Rotation paths and how fast each direction turns (degrees per step):
Each turn is a multiple of 5 degrees from 10 to 175, or 0.
Each row of a path follows its step; steps can be skipped.
Path 1:
step 6: [ 13, -10,  22, -27, -13,  -5,  -3,   6,   7,  -8,   0, -14, -19,   4,   1,
  12, -12,  29, -10,  13,  12,   7,   1,  19,   8,  25, -13, -11,   1, -22,
 -19, -17,  14, -19,   5,  10,  14, -28, -12,   6,  22,  -4,  15,  21,  -4,
  -8, -13,   0,   5, -12,  22,  -5,  -6]
step 11: [-10,  -9, -15,   4, -10,  -7, -11,  -3, -15,   0,  12,  10,  -8,  31, -21,
  20,  -8,  19,   9, -10,  27,   9, -12, -22,   0, -36, -13,  23,  17, -11,
  -8,  -9,   1, -11,  -2,  18,  -4,   8, -13,  -9, -24,  13, -10,  -5, -10,
  17, -19,   5,  -5, -17,   3,  -5,  -3]
step 15: [ 10, -26,  -1, -15,  -2,  23,   2,  -3,   1, -11,   2, -26,  -3, -15,  15,
  22,  -4,  16,  -8, -12, -27,   7, -16,  29,  10,   8,  -9,  11,  -9, -28,
   9, -19,  -6,  11,  -2,  19,   5, -15,   1,  -1,  24, -10,   2,   6, -20,
  14,  -7,  -4, -16,  13,  23,   0,   2]
step 17: [  2, -15, -16,  -5, -15,  13, -18,  -9,  -4, -20,  15, -14,  -7,  -3,   2,
  10, -12,  -8,   9,   3,   9,  24,   6,  -3,  10, -12, -23,  -3, -23, -11,
   2,   0,  -5,  -7,  11, -14,  10, -20,  30,  -5,   1,  37,  -2,  -5,  -4,
 -23,  -3,  10, -17, -33,   6, -20,  -1]
step 19: [  1, -19, -13,  -3,   2, -14,  -9, -11, -16,   0,  -7,   4,  16,   1,  -7,
 -30,   4,  -1,  13,  14,  13, -14, -30,  -3, -10, -30,  -7,  10, -18,   8,
 -13,  25, -18,   6,   6,   0,  -1,   2,  -4, -15,  -4,  28,  23,   6,  -3,
   6,   6, -20, -13,   7,  14, -17, -30]
step 22: [ -2, -37,  -8,  -8, -12,   3, -20,   0,  -3, -15, -10,  -1, -24,  -6,  -3,
   7,  -6,   2,   6,  -5,  -4,  -3,   2,  12,  12,   0, -18,   4,  17,   6,
  -8,  -4,   3, -18, -14,  40,  15,  20,  16,  20,   2, -19,   1,  14,  -5,
  20, -13,   8, -12,  24, -17, -17,  16]
step 23: [-27,  -9, -18,   9, -17, -10, -13,  17, -11, -32,   0, -15,  -8,  -2,  12,
  14, -10,   0, -11,   6,   2,  -1,   3,  14,  -6,  -5, -15, -20,  -2, -13,
   2,   2,  -8,  27, -13,  26, -14,   5,   3,  -8,  23,   0, -31,   2,  10,
  -8,  18,   4,  11,   1,  -6, -24,  23]
step 29: [-28,  -2,   4, -19,  -3, -12,   1,  -3,   0,  14,  10, -30, -19,   9, -16,
   8, -10,  12,  -8,  22,  24, -20,   1,   1,  14,  -6, -26,  -4,  10,  -2,
   6,  23,   2,   0,  16,  11, -13,  15,   9,  12,  14,  -2,  -6,  17,  -7,
   7, -15,   8, -14,   9, -40,   0,  -6]
Directions:
[ 1, -3,  1, -2,  0,  4, -5, -7,  0,  3,  2, -3,  3,  5,  4, -5, -1,  0,
  4,  0,  3,  0,  7, -2, -3, -3, -4,  4,  0,  6,  4,  1,  1,  3, -4,  4,
 -7,  2,  1, -2, -2,  3, -7, -3, -1, -6, -5, -1,  7, -2, -8, -8, -1]
120
[ 1,  0,  4,  0,  5,  0,  2, -1, -4, -2,  0,  8, -4,  1,  1, -3, -4,  7,
 -5, -4,  5,  0,  5, -1, -2,  3, -6,  1, -3,  2,  4, -3,  8, -4,  6, -3,
  5,  3,  8,  2,  5,  2,  2,  6, -7, -1,  0,  2, -1, -1, -6,  2, -1]
95
[ 2,  1,  1, -8, -7,  2,  5, -2,  0,  1,  2, -8,  1,  1, -4,  0,  0, -2,
 -1,  2,  3,  0,  3,  1, -2,  4,  0, 10, -1, -2,  1,  7, -6,  1,  7, -9,
  3, -5,  3,  0,  0,  3,  6,  4,  2, -8, -3,  2,  2,  4,  2,  2, -1]
35
[ 0,  4, -2,  2,  1, -2, -4, -4,  5,  1,  8,  3, -3, -2,  2, -7,  2,  5,
 -2,  2,  8, -4,  0, 10, -5,  3,  2,  1, -7,  3, -4, -1,  2,  5,  0, -2,
 -5,  2, -4,  3, -4,  0,  6,  1,  3, -1, -2, -7, -3, -3,  6,  1,  4]
60
[-6,  7, -1,  0, -4,  0,  4,  1,  8,  6, -3, -1, -3, -6,  1,  3,  0,  5,
  5,  2, -5, -1,  0, -3, -4,  5, -5,  2, -4, -1,  9,  1, -4,  6,  0,  3,
  0, -3, -2,  0,  3,  0, -3,  1, -8,  1,  2, -7, -2, -4, -4,  3,  1]
130
[-6, -2, -2,  4,  1, -1, -2,  2, -4,  4,  1,  4,  0, -1, -4, -4,  4,  0,
 -6,  3, -4,  1,  0, -9,  9,  2, -1,  6,  2,  2, -2,  4,  3,  4,  2, -2,
  2,  4, -7,  2, -3,  9,  3,  0, -1,  3, -7, -4,  4, -4,  2,  0, -6]
45
Path 2:
step 1: [ 21, -11,  15, -14, -19,   3, -26,   7, -11,   7,   6,  12, -19,  -5,   0,
 -19,  -6,   7,  -3,   5,  18,  -4,  -3,  16,  -5,  -3,   5,  -9,  18,   4,
   3, -23,  17, -16, -12,   8,  -3,  -1, -27,   4,  14,   4,  -3,   1,  13,
   6,   4, -17,  21,   4, -22,  19, -13]
step 6: [  7, -11,  21,  24,  -9,  22,  -3,  -6, -11, -10,   5, -19,   8, -13,  31,
  -8,  19,  10,  10,  -9,  -7,  -4, -20,   4,  -4,   4,  11,  10, -22,   6,
  -4,   7,  29,  -5,  -9,  -3,  -6,  -7,  13,   6,   6,  -2,   8, -10,  25,
   3,  -1,  -2,  12, -14, -11,  -4,  21]
step 12: [ 25,  -5,  -7,  10,  -6, -17,   8,  -6,  -9,  -8,   9, -22,  -9,   2,  15,
  -1,  14,  24,   0,   3, -14,   7, -18,  14, -21,   7,  -1, -15, -13,  -2,
   4, -11,  25,  -9,   4, -31,   0,  15,   0, -14,  -1, -11,  11,   1,   0,
   1,   9, -14,  26,   7,  -8,   5,  20]
step 14: [ 17,  -1,  12,  -7, -17,  20, -17,  -2,  -4,  14,   4,   3,  22, -16, -15,
 -10,  -4,   3,  17,   5,   2, -24,   8, -23,  -2,   1,  -3,  -3,  14,  -6,
 -16,  13, -15,  13,  21,   2,   2,  -2, -12, -26, -12,   0,   2,  32,  -9,
  -3,  10,  -2, -23,   1, -11,   2,   4]
step 16: [-26,   1, -16, -16,   1, -10,  10,  -8, -10,   3,  11,  -4,   0,  17,   2,
   0,  11,  13, -22,  -9,  -8,   1,   3,   8,  -5, -15, -17,  12,  -9,  20,
  33,  10,  -5,   7,  23,  12,  -1,  -3,  -6,  -4,   6,  -1,  19, -11,   6,
  28,  -2,   9, -15,  -4,  25, -10,  10]
step 19: [ 10,   1,  -7, -21, -10,  10, -14,   2,   3, -12,  -2,   1,  11, -24,   9,
   5,  -7,   3,  -5,   4,  14,  13,  -5,  14, -23, -16,  -4,   9,  10,   9,
 -19,   9,  19, -11,   4,  19,  -2,  17,  14, -17, -12, -25, -15,   4, -16,
  19,  -6,  14,  15, -20,   6, -12, -16]
step 25: [ 15,  13,  -1,  -4,   1,  -7, -17,   3,  14,   1,  -1, -11,  12, -17,  11,
  -8,  10,  13,   3,   4,   2,  -3, -10,  -7, -29,  -4,  -3,  16,   8,  19,
 -17,   5, -16,  -7,  16,  -2, -14,  -9,   5,  17,   0, -10,  16,   1, -31,
  22,  11,  12,   1,  -3,  11, -34,  -4]
step 29: [-14,  10,  -5,  17,  -2,  -9,  -3, -13,   5,   6, -13,  -7, -23,   8,   3,
   1,  21, -10,  -9,  19, -11,  11, -23,  10,   7,   3,  12, -11,  -8,  -8,
 -11, -12,   2, -21,  14,  22,  21,  -4,  -5,  -8, -15,  -4,  15, -17,   5,
   2,  27,   3,  24,  19,  12,  10,   2]
Directions:
[  0,   0,   7,  -2,  -4,   1,  -3,   1,  -3,  -3,   5,   4,  -7, -10,  -5,
  -1,   1,   2,  -4,   8,   0,  -3,   6,   5,   5,   0,   3,  -3,  -2,  -6,
  -2,   2,   3,   0,  -6,  -2,  -4,  -3,   3,  -1,  -1,   6,  -2,   1,   3,
   0,   2,   4,  -5,   0,   0,  -9,   1]
85
[-5,  8,  5, -1, -3, -3,  4, -6,  3, -2,  3, -3,  5,  3,  6, -6,  3,  1,
  4, -3, -2,  3,  1,  0,  6,  1,  6,  3,  5,  3, -2, -1,  1, -1,  3, -3,
 -7, -4, -4, -1,  4,  5,  5,  5,  2,  1, -3,  3, -4, -8,  0, -3, -6]
40
[ 6,  2, -3,  0,  7, -1,  8, -2, -5, -2, -3,  6, -3, -3,  1,  1, -4, -9,
  2,  0,  4,  5,  0, -1,  0,  0, -3,  8, -1,  2, -7,  5,  1, -2, -9,  0,
  2,  1,  5,  1,  1,  0,  2, -1,  0, -7, -2,  3,  0, -8,  1, -2, -3]
170
[ 3,  2, -1,  6,  1, -6, -1,  9,  1, -1,  3,  3,  8, -3, -2,  1, -3,  4,
  4,  0,  0,  3, -6, -1,  3, -5, -4, -2,  5,  3, -4, -2, -4, -3,  3,  6,
  0, -1,  6, -6, -2, 10, -3,  5, -1, -1,  0,  0,  3,  3,  2, -5, -1]
65
[ 5, -2, -5, -3, -5,  2,  0,  8,  5,  1, -5,  0, -4,  0, -1,  1,  6, -6,
 -1, -1, -2, -2,  1, -8,  5,  5, -3, -7, -4,  5,  3,  4,  2,  2,  1,  4,
 -4,  0,  0, -4,  4,  5, -1,  1,  6,  3,  3,  2,  0, -6,  1,  4, -5]
110
[-1, -8,  4, -2,  7, -4, -2,  0, -1,  1, -2,  6,  1,  2,  0,  1,  4, -2,
 -4,  2, -2,  1, -8, -4, -6,  4, 11, -3, -1,  4,  2, -3,  1, -2, -1,  7,
 -3,  3, -1,  2,  1,  3,  1,  3,  1, -5, -6,  0, -4,  0, -8, -3,  3]
10
Path 3:
step 1: [  5,  -4,   8,  15,  -4,  -4, -13, -14, -24, -12, -19,  -4,   6, -22,  25,
 -11, -18,  17,  -5,   4,  31,   2,   3,   7, -18,   0,  -8,  14,  19,  -4,
  16,   1,  -8, -15,  13,   5,   5,  -5,  10,   5,  19,  -7,  -3,   2,  -8,
 -12,  15,   2, -21, -16,   3,   7,   9]
step 4: [  3,  -6,  -4,  -7,  -9,   3,  -8, -11,   8, -42,  -9,  10,  -3, -30,  23,
  -8, -15,   6,  -9, -17,   4,   6,  -6,  11,   4,   3,   3,  21,  10, -11,
   8,  -8,  10,   1,  12,   6,  20,  -7,  19,  -9, -10,   8,   1,  23,   3,
   3,   9,   9,   1,  -3, -27,  -1,  16]
step 7: [-15,   4, -30,  -2,  -8,  -1,   5,  -9, -10,  -8, -20,  38, -13, -15, -14,
   2, -16,   8,   8,   1,  -1,   6,  -2,  14,  22,   0,   9,   5,  17,  13,
  -4,  -2,  14, -10,   0,   4,  22, -15,   7,  10,  10,  -4,   7,  13,  20,
 -15,  10,  14,  11,   0, -14,   5,   0]
step 12: [ -3,  12,   6,  -8, -11,   1,  -5,  -3,   9, -14, -14,   4, -10,   9, -11,
  -1, -17,   1, -19, -15,  14,   2,  -3,   7,  14, -15,  33,  13,   5,   2,
 -13, -21, -11,   6,   4,  -4,  20,   9,  -4,  -3,  11,  -3,   4,   6, -25,
  -8,  23,  -4,  -8,   2, -36,  -6, -12]
step 20: [ -3,  -7,   0,   6,  -1,  20,   3,  25,  -5,  -9,  -7, -14, -15, -17,  16,
   4, -16,  -3,  -6,  -9,  24,   1,  -2,   5,  10, -20,   7,  10,  -4,   7,
  -3,  -6,  -4,  -3,   9, -13,  13, -16,  -1, -23,  -8, -10,  -8,  11,  -8,
 -12, -13,  -4,   9,  32, -13,  12, -33]
step 25: [  2,  -9,   4,  -2,   7,  10,  -7,  21,  -6,   5, -30,   0,  -3,  20, -12,
   1, -10, -40,   7, -16,   2,   7, -23,  -3,  -7,   2,   6, -17,  10, -19,
  11,  -4,  10,  -5,   4, -14,   6,  -9,   4, -12,   0,   1,  -4,   8, -27,
  10,  -1,   8, -11,  16,  10,  26,  -3]
step 26: [ 12,  -6,   5,  24,  -1,   0, -18,   3,   5,   1, -22,  -8,   1, -14,   7,
 -11,   4,  14,  25,  19,   6,   3, -18,  -3, -11, -11,   9,   4,  -6,   4,
   9,   1,  13,   5,  -6,   5,  16, -14, -25,  -7,  23, -25,   9,  27,  -6,
   3,  -3,   2, -18,  -1,   8,  19,  11]
step 29: [  4,  11,   2,   3, -14,  -1,  -4,  16,  16, -18, -43, -25,  -3,  -8,  27,
  -4, -11,   8,   2, -10,   0,   9, -18, -13,   6,  -9,  -8,   2, -17,   3,
 -11,  -5,  15,   5,   3,  11,  13,   2,  -1,  -9,  14, -13,  14,   1,  -5,
   2,   5,   3,   2,  -5, -30,  14,  -9]
Directions:
[ -7,   4,   7,  -1,   3,   7,   1,  -5,  -1,  -4,   1,   1,   2,   2,  -3,
   0,  -6,  -2,  -1,   3,  -1, -10,   0,   4,   3,   3,   7,   5,   0,   8,
   7,  -3,  -2,   1,   2,   0,   0,  -3,  -6,   6,   0,   5,   0,  -2,   1,
   1,   1,  -2,   7,   3,  -3,  -1,   1]
10
[-4,  5, -1,  0,  2, -3,  4, -3, -5, -5, -6, -1,  0, -1,  1, -1,  5,  3,
  0,  7, -3, -4,  0,  1,  8,  7,  0,  3, -7, -4, -1,  3,  2,  2, -1,  2,
 -3, -4,  4, -8,  7, -2, -3,  7, -3, -2,  2,  4,  0, -4, -3, -6, -1]
130
[ -5,   3,  -3,  -2,  -7,   2,  -3,  -5,  -3,   2,  -1, -10,   3,  -2,   7,
  -4,   2,  -1,  -5,  -2,   5,  -4,   5,  -1,  -4,  -5,   0,   5,   3,   1,
  -1,  -4,  -6,   4,  -5,   3,  -5,   3,   3,  -4,   1,  -4,   2,  -3,   1,
   1,  -2,  -2,   3,  -1,  -6,   4,  -6]
40
[-5,  0, -3,  2,  5, -1,  0, -1, -3,  0,  5, -1,  1,  1, -6, -4, -2,  8,
 10, -3, -2,  1,  4,  1, -2,  3,  3, -2, -4,  1,  0, -2, -4,  2,  4, -7,
  0,  6,  3, -3, -3, -9,  6,  4,  2,  2,  0,  1,  6, -4,  0,  8,  1]
90
[  2,  -2,   6,   6,   4,   3,  -5,  -1,  -4,   0,   4,   2,   6,  -7,   3,
   3,  -1,   2,   2,   0,  -3,   6,   1,   0,   4,   2,  -1,  -3,   8,  -2,
   0,  -3,  -5, -10,  -4,   3,  -5,  -2,   2,  -3,  -2,   1,  -3,   5,   8,
  -4,   1,   1,   3,   3,  -5,  -1,  -2]
110
[-8,  6,  3,  2,  0, -1, -2, -3,  1, -2, 10, -4,  0, -3, -3,  5, -5,  0,
 -1,  3, -1,  2, -3, -1,  6, -2, -5, -3,  1, -3, -5,  8, -2, -1, -2,  2,
  5,  4,  1, -3,  7, -1,  3, -7, -5,  2,  2, -4, -2,  5, -1,  3,  5]
20
Path 4:
step 0: [ -6,   1,   1,  -3,  10,  -7,  -4,  -7,  10,   2,  -3, -11,   7,  15, -21,
   7,  14,   1,   4,  33,   3,   7, -25,  -9,  -4,   4,  14,  -6,  12,  19,
   3, -29,  -6,   2,  -7,  12,  -2, -21,  12,   8,  24, -30,  -2,  27, -11,
 -20,  11, -17,  11,   9,  -3,  17,   3]
step 2: [-14,   7,  -5,  19,  11,  13,  10,  -3,  16,  16, -19,   3,   0,   3,  11,
 -18,  -1,  -1,  -2,  12,  -7,  -1,   9,   2, -40,  10,   3,  11,  25,  -1,
 -26,  -8, -19, -12, -17,  -7, -13, -12,  10, -25, -23,   1,   3,  -4,  14,
  -5,  11, -16,  14,  -7,  14, -17,   5]
step 11: [  8, -12,   6, -19,  11,  -6,  13,  -5,   2, -16, -19,   3,  -3,  -9, -11,
   5,   2,  -4,  14,  -9,  -4,   0, -16, -15, -14,  11, -20, -11,   0, -27,
   4, -22,   0, -25, -29,  -2, -18,  17,  -3,  13,  -6,   2,  17,   9,  32,
  10,   7, -11,  14,  10,   8,  -5, -26]
step 12: [-15,   6, -22,  -6,  19,  -1, -28,   6,   4,  11,   8,   6,  22,   5,  -3,
  11, -11,  -1,   8,   4, -14, -20, -21,   4, -29, -25,  10,   6,   7,   9,
 -20,  -4, -12,   9, -17,   5,  13, -11,  -3,  -7,  -1, -31,   0,   5,  -6,
 -21,  -1,  -5,  -7,  14,  26,  -6,  -4]
step 13: [-16,   0,   2,  16,  -9, -11,  23,  17,  21, -21,  -6,  -3, -22,  18,  -1,
   1, -12,  31,   1,   3, -20,  -3,   3,   1,  -2,  22,  12,   4,   4, -27,
   3,  -2,  10, -10,  18,   8,  15, -21,   7,   3,  21, -19,  16,  17,  -8,
  -5,  -8, -14,  16,   5, -11,   7,  -7]
step 15: [-23, -21,  15,  -1,  10,   9, -22,  -7,  14, -10,  -6,   4, -15,  14,  -9,
  -5,  -4,  -6, -10,  -6, -10,   7,  -4,   8,   8, -11,  16,  28,  -3, -11,
 -17,   6, -20,  -7, -36,  14,   1,  16, -13,   1,  -2, -16,   5, -12,  24,
 -12,  -4, -14,  16,   7,  22,  -8,  -9]
step 16: [-11,   7,  10, -15,   9,  -3,  13,   4,  11, -10,  -7,  -6,  -1,   9, -22,
  19,  13,   6, -10,  -1, -18,   3, -11,   0, -31,  20, -14,  -1, -15,   5,
 -10, -17,  17,  14,  15,   2,   3, -27,   5,   3,   3, -27, -29,   0, -18,
 -13, -12, -14, -12,   0,  13,   7, -21]
step 28: [ -7, -12,   6, -23,   8, -10, -28, -11,   4,  -8, -22,   9,  -4,  14,  -9,
  18,  -3,   1,  -5,   4, -19,  -4, -15,   7, -17,  -7, -11,   1,  -2,  -3,
  11, -22,  -2,  13,  -9,  -1, -14,  13, -19,   9, -12, -35,  20,  24, -11,
   3,  -3, -15, -24,   8,   9,   7,  -2]
Directions:
[ -4,   0,   4,   2,   7,   4,  -3,  -2,   4,   1,   4,  -3,  -6,  -2,   3,
   3,  -3,   0,   3,   6,  -1,  -2,   5,  -7,  -1,   0,  -5,   0,   0,  -4,
   1,  -6,  -3,   4,  -1,   6,   0,   6,  -4,   2,   2,   0,  -3,  -3, -11,
  -2,   1,   2,   3,   5,   3,   0,   7]
115
[-4,  4, -1,  5, -1, -6, 10,  0,  5,  2,  0, -4,  1,  4, -7,  6,  1, -2,
 -3, -2,  4,  1,  2, -7, -2, -7,  3,  2, -4, -5, -3,  6, -2, -5,  4, -3,
 -2,  0, -4, -1, -2,  1,  1, -1,  0,  3, -5, -3, -1,  0,  7,  3,  7]
130
[-6,  6,  1,  1,  4,  0,  3, -2, -8,  2, -5,  0, -2,  3, -3, -5, -4, -4,
 -5,  5, -2, -3, -1, 12,  3,  0, -7,  0, -3, -3, -3,  5, -2, -1, -2,  3,
 -6,  4,  2,  0, -1,  2, -6,  5, -2, -3, -3, -4,  0,  0, -5,  4,  2]
55
[ 3,  0,  1, -3, -3,  3,  2,  1,  4, -1,  2,  3,  1, -1,  3, -1,  0, -4,
  2,  1,  5,  6, -1,  6, -4, -4, -3,  5,  2, -1, -9, -6, -5, -6,  1,  5,
  5, -3,  2, -7,  8,  1, -5,  5,  2,  0,  1,  6, -6, -1,  1,  2,  6]
170
[-1, -2, -1,  8, -5,  1,  3,  2,  3,  3, -5,  5, -4, -2,  4, -2, -2,  6,
 -1, -1,  5, -4,  2,  1,  1,  0, -7,  8,  3,  5, -1, -2, -3, -7,  5, -1,
 -5,  0,  0,  2, -5,  3,  3, -6, -1,  0,  3,  6,  8, -6, -2, -1,  1]
90
[  4,  -3,   8,  -1,   0,  -2,   6,   2,   1,   1,  -4,  -3,   0,  -5,  -7,
   1,   2,   1,   5,   4,   0,   4,  -1,  -2,  -3,   6,  -4,  -2,   4,   3,
   1,  -1,   0,   3,  -1,  -3, -12,  -1,   4,  -7,   1,   0,   2,   9,  -4,
   4,  -3,   5,   4,   2,   0,   2,  -2]
130
